The same turns and mirrors carry the whole set onto itself and the rows of a family onto each other. Which other rows belong to the same family as each row named below? List them in the order they appear above.
These 32 rows form 4 families of 8 rows each.
j345: [ 16  32  24 -34 -19 -11  -5 -26  26  16  22 -36  19  21   7  21  10  16
 -27 -30 -18  22  41  31  46  24   5  16  15  61  27]
j151: [  7 -13  47 -30  10  -4 -13   3  17 -45  34  -6  36  22  32  25  33  19
 -10  16  -4  16 -32 -11  15 -16 -21 -47   3  22   6]
j902: [ 28  25  11 -21 -31 -12   4 -28  12   8  44 -42   5  32  27  20  -5  30
 -29 -26   0  14  51  36  54   9  -8  11  10  47  16]
j496: [ -8  -7  38  31  37 -17 -27 -20   4   6 -11 -37  -7   1  29 -15  13 -29
 -61  -2  11  19  22   1  18   3  32   7  19  18   8]
j92: [ 41 -11  22  12   7 -11  20  -7 -10 -14  11  -5  -2  22   8  23 -33 -21
   7 -20 -34 -17  18 -47  47  16  19 -20   9   2 -18]
j655: [-22   6 -18 -20  10  -6  -1  -8  -5   3   1 -33  -1   0  24   6  30  25
 -50  22  29  35 -16  26 -16 -14 -58  24 -20  64  38]
j458: [ 17  33 -38  18  11 -34  26 -27 -29  50  -7 -13  -9   8  -7 -14 -24  -5
 -41 -17   8  -2  29 -29  13  35 -25  36 -23  43  -2]
j762: [ 19  -2  26  22  -2 -18  18  -5  -7   0  35  -1   4  39 -16  24 -13 -30
   3 -25 -27 -16  13 -47  55  -5   6 -21  18   1 -12]
j772: [ 12  22 -23  19  -6 -32  27 -28 -30  49  -6 -21 -36   2 -17  -3 -31  -8
 -33 -21   8   7  33  -6   5  27 -21  47 -23  43   3]
j339: [ -3  -5   1  25  35 -29  -9   2 -21   4 -14   1 -10  -7 -15  10 -10  -7
 -10  31   9  17 -42 -64 -23 -11 -35 -10 -27  19 -19]
j582: [  1 -29  -2  25  30 -30  12   6 -41 -10  10  12 -11  -2   7  -3 -10  -9
 -10  25  21   3 -38 -47 -25 -14 -45 -16 -32   3 -13]
j946: [ 23  12  24 -37 -30  -8  23 -27   8  -2  40 -29  11  31  30  10  12  15
 -33 -36  -4   6  42  44  43  22  -6  12   6  46  30]
j314: [ 10  -1 -27   6   1 -29  25 -37  -9  57 -12 -22 -20  -5 -18 -24 -17  -9
 -28 -24  20   3  42 -35  17  25 -26  25 -27  34  -1]
j303: [  7  20  -8 -45 -27 -25  34 -10 -14  -5  47  13  23   6  -9  24 -28  23
  23  -1 -22   6  11 -28   0  21 -68  -7 -27  43  26]
j569: [  5 -16 -12  24  53 -26  14  -5 -41   3   8   1  -5 -17  -5   3 -14 -13
 -19  29  23  15 -31 -34 -29 -22 -26 -27 -22  18 -19]
j554: [ 19  -3  21  21   4 -33  16 -20  -3  -5  37  -4  -5  15 -19  10 -28 -25
   9 -51 -19  -7   3 -45  52   3  -3 -30   7  -5  -9]
j558: [ 19   3 -17 -41 -19 -26  30  -1 -29   1  46   7  17  16 -16  22 -21  33
  24  -5 -11  13 -16 -11  11  13 -79 -16 -27  52   7]
j629: [  7   4  48 -16  11 -12 -19  16  -8 -53  44  -4  26  25  33  42  18  16
 -10  18 -17  23 -39  19   5 -15 -12 -24   8  33  14]
j888: [-18  21  -2 -19   8 -29 -11 -16  -1  18  19 -22   2  -1  14   0  38  27
 -41  21  39  37 -15  33 -20  -1 -62  20 -27  64  30]
j353: [ -2   2  52  -4   8  -8 -12  18 -11 -27  46  -3  34   9  33  23  29  11
  -9  21 -20  27 -46   3  28 -15  -8 -43   9  26  15]
j220: [  4  13  32 -33 -34 -17 -12 -15  15   3  30 -31  16  35  18   5   6  16
 -17 -35 -23  16  37  24  57  37 -20  17  14  52  32]
j849: [ 43   1  43   9  -3 -32  16 -16  -9  -2  28   6   0  23  -8  15 -29 -15
   7 -29 -25 -11  15 -45  38  25  17 -23  -1   1 -28]
j564: [ -3   4  -7 -33  12 -24 -10 -14 -10   5  -3 -26   2 -20  30  -7  10  36
 -40  18  30  41 -10  31 -32  14 -47  20 -37  67  24]
j550: [ -6 -15  10  13  43 -29   6   4 -24  -4 -14  16  -5 -12  -6   1   9 -24
  -4  27   6   6 -49 -53 -27   7 -37 -11 -28  22  -4]
j13: [-12 -10  35  31  26  -3 -36 -36  -9  10 -20 -34  -1  11  36   8  17 -15
 -65  -3   1 -12   6  10  20  -6  20   9   2  13 -13]
j741: [ 13  -6 -32  -5  12 -34  16 -37 -12  32 -11 -26 -22   9 -19 -15 -38  -6
 -27 -28  19   5  53 -14  -1  28 -38  34 -18  45  -2]
j855: [ 32  26   1 -37  -3 -11  43  -6  -9 -13  62  12  11   1 -22  14 -25  27
  30   2   0  21  -3 -29   7  20 -56   7 -22  42  28]
j721: [  9 -19  29  32  37 -15 -26 -12  -2  11 -14 -37 -15  15  26  -7  26 -16
 -62  -6  23  18  -7  12  22 -12  29   9  10  21 -13]
j63: [ -9  -1  -1 -30  15 -11 -12  -1 -22  12  -1 -26  17   3  31  -3  18  29
 -44  44  18  37   2  36 -25  11 -42  21 -15  77  23]
j763: [ 31  19  -8 -42 -21 -33  50  14  -8 -10  45   6   1  12 -21  12 -16  24
  22   0   3  34  -6 -30   1  18 -60  -8 -23  52  25]
j221: [  6 -24  59 -25   2  -9 -15   2  18 -47  37 -13   8  11  30  36  27  11
   8  18  -3  21 -27  13  15 -19 -20 -36   5  23  14]
j81: [-10 -18  18  31  16 -30 -33 -19  -3  16 -31 -37 -12  20  44   8  28 -21
 -63  -1   4  -1   5  13  20  -4  11  -6   4  23 -16]

The rest of the family of j772: j151, j655, j339, j946, j849, j13, j763
The rest of the family of j564: j345, j762, j582, j314, j303, j629, j721
The rest of the family of j554: j496, j569, j558, j353, j220, j741, j63

The same turns and mirrors carry the whole set onto itself and the rows of a family onto each other. Which other rows belong to the same family as each row named below? List them in the order they appear above.
These 32 rows form 4 families of 8 rows each.
j646: [-20  -2  -2 -20  15 -37 -10 -27 -32  10  28]
j903: [ 51   4 -26 -26  -3  13  22  22 -15  13  15]
j954: [ -6  25  37   7   3 -31  14 -38   7   9   4]
j34: [ 10 -10 -33  25  12  33  -6  42   4 -10 -18]
j598: [ 38  -6 -45  -7  -4  25  10  18 -39  -1  11]
j833: [-40  -7   4  14  10 -35 -14 -27 -11  12  25]
j798: [-37  19  27   6  -5 -10  14   6  25  14  17]
j64: [-32  -2  40  -3 -14 -16  11 -25  11  -5   0]
j45: [-27  -4  33   7 -13 -21   4 -40  -7 -13  -8]
j754: [-56   5   2  35  -3   2  -7   0  -7  -6   8]
j681: [ 54  -5 -31   8   0  34  16  26   2   6   6]
j283: [ 65   8  -1   1  20   1  13  -2  10   1 -26]
j190: [-47  -7   6  12   7 -31 -13 -18  -3  15  25]
j138: [-44  -4  -6 -20   9 -23  -6   1 -17  17  38]
j603: [-21  12  10  35   6 -17 -10 -45 -28 -10  -3]
j218: [-22   3   6 -31  12 -36  -1 -13 -13  19  35]
j18: [-44  -9  21  18 -16 -10  -2 -28 -10 -20  -6]
j431: [ 60  -2 -34  11   1  29   9  11  -9   0  -4]
j354: [ 63  -3 -27   6   1  29  14  13  -2   6   2]
j37: [ 31 -22  -7  -4   5  37   7  29  16 -20 -26]
j674: [ 56   1 -35 -18   1  12  14   4 -33   1  10]
j885: [-33  -2  14   5  10 -40 -10 -29  -3  17  22]
j910: [ 35 -28 -13   6   9  35  -4  18  -2 -28 -32]
j290: [ 35   5  -4  -1  14  20  15  41  34   8 -12]
j586: [ 52  -6 -37  14   0  38   9  24  -5   2   1]
j46: [-37  -7 -12 -10  12 -25 -17 -15 -37   5  32]
j165: [ 53 -21  -5  -1  12  24   2   1   0 -25 -35]
j513: [ 34  -2 -41 -19  -5  25  16  35 -19   7  18]
j187: [-39  -2  13   4   8 -35  -9 -19   5  19  28]
j146: [ 49 -18   5 -13   8  27  13  15  20 -15 -26]
j180: [ 42  -4 -27  31  21  16  -9  -1 -21 -17 -31]
j873: [-51  -9  28   5 -18  -7   6 -10   8 -11   0]

The rest of the family of j681: j833, j190, j431, j354, j885, j586, j187
The rest of the family of j165: j64, j45, j18, j37, j910, j146, j873

